50 stands for zero in the data rows.
Some points, each followed by its number:
55,53,52,48,48,48,65,50,46,44,26,40,46 0
44,41,49,58,64,58,52,41,27,49,42,34,43 1
44,48,57,46,55,66,47,40,43,59,59,53,50 2
44,43,57,49,62,64,50,45,44,59,50,44,36 3
49,42,60,54,59,52,53,46,67,63,63,41,40 4
54,49,57,53,51,53,42,42,63,47,56,35,37 5
59,50,54,58,53,63,41,51,64,56,56,38,34 6
50,59,53,70,56,74,42,51,53,50,51,49,42 7
55,59,55,65,57,75,46,52,56,51,50,47,43 8
49,51,50,67,64,82,52,59,56,51,48,41,35 9
58,57,52,63,61,76,47,57,58,55,52,47,42 10
50,51,47,60,62,74,43,53,50,42,42,40,32 11
60,59,56,68,67,73,43,52,50,42,45,43,39 12
54,59,50,64,64,76,45,58,51,47,47,47,40 13
50,54,47,56,58,71,41,53,54,43,49,43,39 14
71,70,67,61,44,52,65,83,70,48,44,80,51 15
69,60,61,61,42,41,63,83,69,57,42,74,49 16
73,64,54,73,57,56,45,52,50,56,35,59,41 17
64,47,47,61,54,58,45,55,45,47,40,47,39 18
62,50,47,63,61,61,46,53,43,47,42,35,43 19
65,50,46,54,55,51,41,50,46,47,47,38,47 20
58,58,59,52,62,53,44,49,66,51,55,33,41 21
59,54,53,50,61,56,45,52,66,54,59,33,42 22
51,57,60,52,60,59,46,49,71,45,58,32,40 23
Which point above is nearest to each new point, looking only along the 5 directions in which the numbered points spread most? Its number follows each.
62,60,60,55,40,40,62,46,60,53,65,44,57 4
46,37,28,29,39,55,37,45,32,43,48,51,56 1
48,38,30,31,44,53,42,50,41,47,49,55,57 3
72,74,73,66,53,40,64,54,85,46,75,53,63 16
40,33,49,55,52,38,39,53,39,46,40,61,61 0
46,37,31,27,43,56,39,49,36,42,47,54,53 1
47,38,34,36,49,58,43,49,34,40,43,49,54 1
55,61,61,54,35,40,60,47,64,55,70,54,63 4
39,34,51,56,54,36,50,57,48,51,38,64,46 0
54,56,57,45,61,51,41,42,62,45,62,39,43 5
36,51,53,54,42,34,72,60,59,46,44,64,45 0
61,56,51,54,58,44,53,42,41,71,63,41,61 2
40,32,44,43,48,33,40,55,43,44,39,62,55 0
48,33,28,24,38,54,40,44,34,40,48,52,54 1
43,39,53,57,61,43,50,61,45,47,38,60,54 0
54,42,33,36,47,61,48,54,45,50,51,57,61 3
47,34,23,27,39,57,40,45,29,39,48,50,59 1
